One turning vector, and how many steps it has turned
The counts run from 0 to 1046.
[200 132  95 181 130 116 153 112 144 111  89 148 127 135  89 129 117 127
 110 152  57 146 140 133  99 115 126 122 111  75 113  94 134 150  67 119
 119 136 114 117 128 110 105 129 150 117 140 123 154 155] : 713
[177 138  93 180 132 161 124 140 140 114 131 171 136 145  89 110 128 162
 149 127 125  87 120 182  92 103 147 185  99 113  83 151 135 162  89 146
  80 122 170 103 124 126 167 109 134 114 149 136 144 152] : 30
[204 115  92 160  89  82 132  99 139 159 118 152 115 151 126 115  85 140
 147 151 110 128 132 136  81 109 147 139  91  81 123 128 129 149  76 111
 138 112 141 104  89 123 133 131 152  85 137 117 161 126] : 162
[159 128  89 118 101 113 139 126 132 134  99 146 145  83 103 120 158 139
 158 124 100 207 161 141 128 156 129 170 152  53 116 116 133 147  83 145
  84 139 123 117 143  94 118 116 154 130 145 143 173  90] : 642
[115 136 170  72 115 145 104 130 126 170 117 111 150 161  87 105 125 161
 181 164 144 156 154 128 128 123 146 140 128 116  86 112 153 139  91 157
  60 122 110 146 116 169 137 135 125  81 122 131 190 108] : 420
[113 133 119 107  76 132 147 143 101 102  31 100 141 119 148 126  77  97
 138 103 101 125 138 138 109 110 158 169 141 103 108 133 151 135 126 143
 115 127 157 148 153 140  88 142 141  96 147 150 194 135] : 515
[150 171 119 145 151 141 150 104 110 117  85 113 118 157 100 111 101 114
 134 141 100 118 147 168 126  97 107 169 101 112 111 135 174 183 105 172
 126 139 146 126 126 132 160 132 137 126 175 116 128 184] : 581
[116 134 143  95  55 139  75 128 132 152 108 146 129  87  98 114 126 136
 160 128 122 134 118 141 133 141 151 150 124 127  92 125 129 115  68 165
  52 117 103 131 176 140 134 135 122  87 132 150 154  77] : 532
[147  99 118 103 133 133 124  83 151 115 135 113 153 142  71 103  75 182
 154 128 130 129 196 128 154 131 117 112 121  82 119 162 146 150  88 149
 110 132 119 114 123 123 110 123 134  77  98 111 164 111] : 751
[147 135  98 127 154 123 147 131 145 144 118 174 123 143 110 100 136 133
 140 122 149 145 110 166 101 146 137 180 107  94 116 165 139 141  79 164
 118 138 202 136 144 115 153  63 178 123 119 120 167 124] : 1002
[174 118 122 140 103 100 142 118 112 119 102 184 110 105 113 137 118 104
 104 112 126 141 125 183  83 140 136 184 113 109 103 149 127  99  84 114
 127 108 174 151 132 156 126 101 167 113 149 139 179 106] : 605
[151 123 142 104  85 117  82 115 135 164 127 127 128 173 105 114 127 169
 191 155 125 150 146 131 118 132 184 110  94 118 117 138 160 139  97 142
  69 115 116 142 127 164 138 122 147  96 105 145 186  99] : 421
[ 74 136 133 112  75 136 105 137 143 126 102  95 114 106 116  84 105 145
 133 130 104 145  99  96 145 163 139 146 105  99 126 109 167 150  74 130
  71 138 122 128 178 148 108 121 144  83  97 135 166  72] : 552
[102  77 140 110  94 134 133 158 145 137 135 158 137 134  75 114  99 152
 154 113 123 102 148 150 121 109 153 152 135 136  73 144 164  95 111 134
  82 116 158 102 134 152  86  94 152 112 147 129 193 117] : 874
[142  95 122 154  82 152 112 116 146 114 119 134 115  68  55 115  99 106
  88 130 135 120 134 146 120 116 124 186 125 126  68  86 147 106 103 116
 113 107 113 102 179 149 125 101 137 105 144 114 127 110] : 720
[180 124 157 162 153 129  97 130 129 115 150 131 135 165 118 137 101 156
 134 162 158 129 119 155  99 134 148 140  81  76  95 158  93 133  62 137
 104 115 151 140 125 143 148  98 148 122  97 102 174 164] : 141
[118 104 136 142 127 160 119 154 144 118 109 138 111 168  86 123  55 125
 111 115 120 106 138 138 145 130 164 117 122 167  84 139 136 115  95 184
  77 121 155 145 170 159 130  84 154 128  93 113 161 142] : 100
[152 122 121 158 143 119 157 102 117  65  75 164 126 122  87 146 116 109
 131 113  85 121 155 189 111 101 105 158 114  90 109 150 144 148  95 144
 124 116 133 133 113 131 107 131 149 104 165 123 174 179] : 601
[198  89  99 146 116 135  95 123 144 120 171 146 116 149  59 141  71 140
  91 114  95 147 140 132 134 161 161 114 108 101  98 134 114 115  80 132
 108 134 141 113 142 149 146  95 170 109 103 111 122 108] : 370
[173 131 133 137  68 136 118 107  86 153 100 103 125 119 128 126 122 106
 123 117 113 139 154 181  86 128 164 191 117 120 105 147 147 107 131 136
  99 122 149 141 126 158 157 108 171 139 189 151 146 146] : 494
[145 134 124 138  94 100 135 105 108 116 134 128 131 114  98 150  98  85
 117 106  73 143 111 183 146 134 102 166  94  56 128 127 164 161 105 130
 132 150 129  97 121 109 115 126 160  81 145  92 118 120] : 240
[115 146 128 120  63 143  86 101 144 145  84 100 158 106  94 105  88 124
 130 139 164 131 137 136 111 143 128 197 139  95 121 109 165 126 128 125
 149 120 137 125 203 125 116 107 153  95 109 127 133 104] : 740
[120 124 105 120 105  94 128 114 137 167 123 182 113  98  86 117 110 146
 139 157 112 146 122 131 134 150 103 129 115 102 109 110 146 103  43 145
 101 131 108 104 145 147 101 117 152  88 136 103 179  82] : 90
[185 152 106 108 132 136 105 116  98 129 118 139 170 150  89 142 101 108
 138 153  89 190 151 168 114 140 141 155 143  58 125 103 144 171 104 139
 141 130 117 112 117 122 138 140 140  74 115 104 135 137] : 505
[146 117  84  91  91 140 113 128 100 156 115 139 135  94 124  76 114 159
 131 130 141 151 170 101 111 168 131 177 139  95  96 120 118  96  81 169
  86 139 142 144 151 141 139 104 138 115 151 117 172  69] : 644
[138  90 111 125  96 165 113 159 140  84 100  84 158 169  90 113  40 125
 124 117  97 117 155 112 134 119 158 137 162 118  84 114 130 142 117 150
  98 149 136 109 144 126 107 120 126  96  90 118 143 148] : 633
[135 130  88 115 168 130 129 160 147 132 135 188 101 163  80 131 131 118
 122 109 114 147 124 159 133 168 130 156 115 105  99 148 136 139  93 153
 114 142 192 134 135 138 133  78 167 107 101 121 137  97] : 106
[137 143 114 174 159 145 118 176 137  87 127 172 108 167 113 136 114 127
 128 134 105 120  90 187 117 125 146 172 119 126  89 123 147 182  94 133
 114 150 148  92 146 143 155 108 147 105 120 122 122 165] : 809
[158 166 119 118  97 108 138 116 107 182  58 166  94 115 131 112 138 102
 154 150 115 174 133 157 109 129 130 183 133 110 123 103 169 160  97 144
 132 115 157 141 144 145 146 118 162 108 157 148 180 125] : 72
[121 113  99 116  98 105 106 119 137 150 136 168 104 142 117 146  54 124
 127 119  98 129 112 146 152 151 134 112 106 129 139 131 155 160  56 174
 142 147 130 107 154 149 113 114 166  66  82 108 132 109] : 85
[ 75 110  90  95 106 128 120 159 135 124 130 149 130 139  98  82 101 170
 142 106 114  97 108 127 139 147 123 160 111 121 104 137 190 143 116 151
 109 143 164  84 146 152 121  98 135  58 133 127 147  72] : 548
[107 116 172 166  94 133 109 145 132 117 129 104 128 118 122 114 111 158
 125 156 140 120 118 133 101 150 139 173  96  94  83 118 119 105  61 130
  55 116 126 128 163 161 122 100 135 125 116 117 175 132] : 914
[145 128 118 131  95 157 120 152 102 122  79 103 161 151 132  96 137 156
 164 124 112 165 172 150 117 125 155 168 164 101  84 134 141 115 119 149
  68 129 130 134 139 125 132  91 143 159 174 153 202 150] : 647
[122 132 162 102 140 148 112 122 112 122 137 109  86 146 107 102 122 132
 112 153 125 167 139 100 130 172 150 147  79 112 105 129 149 125  81 156
  81 145 140 161 141 202 160 112 152  94 103 115 143  76] : 573
[103  99 101 127 125 136 149 189  98  58 105 154 151 105 101 137 133 103
 133  88  76 144 126 156 130 135 135 170 139  86  66 116 143 141 138 100
  83 139 153 118 139 134 115  98 140 101 145 122 166 128] : 16
[134 125  96 133  96 119 150 142  99 153  83 171 103 110 147 125 107 112
 124 109  73 178 150 135 108 150 113 155 141 115 144 129 148 104  86 159
 100 140 156 127 131 147 106 104 185 117 183 113 197 110] : 92
[155 126  87 103 154 110 178 121 117 138  69 132 150 141 118 135  88  90
 126 133  91 151 160 146 128 128 105 131 149  98 140 136 138 152  59 185
 122 155 158 146 112 107 101 145 142 100 130 109 183 136] : 866
[187 129  96 148 104 122 118 136 143 129  85 196  92 139 100 153  97  91
 124 107  99 144 144 209 123 120 164 155 152 153 125 142 139 161 107 159
 147 118 168 111 148 133 155 106 184 113 138 137 136 153] : 962
[177 121  90  94 123 115  99 126 135 169 148 161 114 161 116 115 108 142
 137 132 110 144 119 132 131 161 146 124 110 109 122 154  86 129  58 181
  79 134 166 141 148 127 139 111 141  94  89 105 142  90] : 884
[158 127  70 131 102 115 119 137 100 163 104 187 140 128 149  78  97 139
 127 146 132 127 119 119  64 149 135 164 116 113 124 129 122  95  98 134
 154 153 174 132 137 160  88 104 156  77 147 141 174 109] : 625
[122 129 128  77  87 135  86 125 100 123 148 129 138 135 100 120 125 140
 145 113 141 110 137 138 114 132 171 173  76 115 100 154 161 143 143 114
 119 126 158 145 128 199 164 115 136  55 135 145 126  87] : 151
[ 94 135 150 112 119 145 114 142 117  96 107 128 121 143  83 119  90 122
 115 140 104  98 119 122 138 131 121 142  90 134  86 103 187 127  95 122
  96 151  83 123 158 199  95 143 127  58 118 145 150 110] : 705
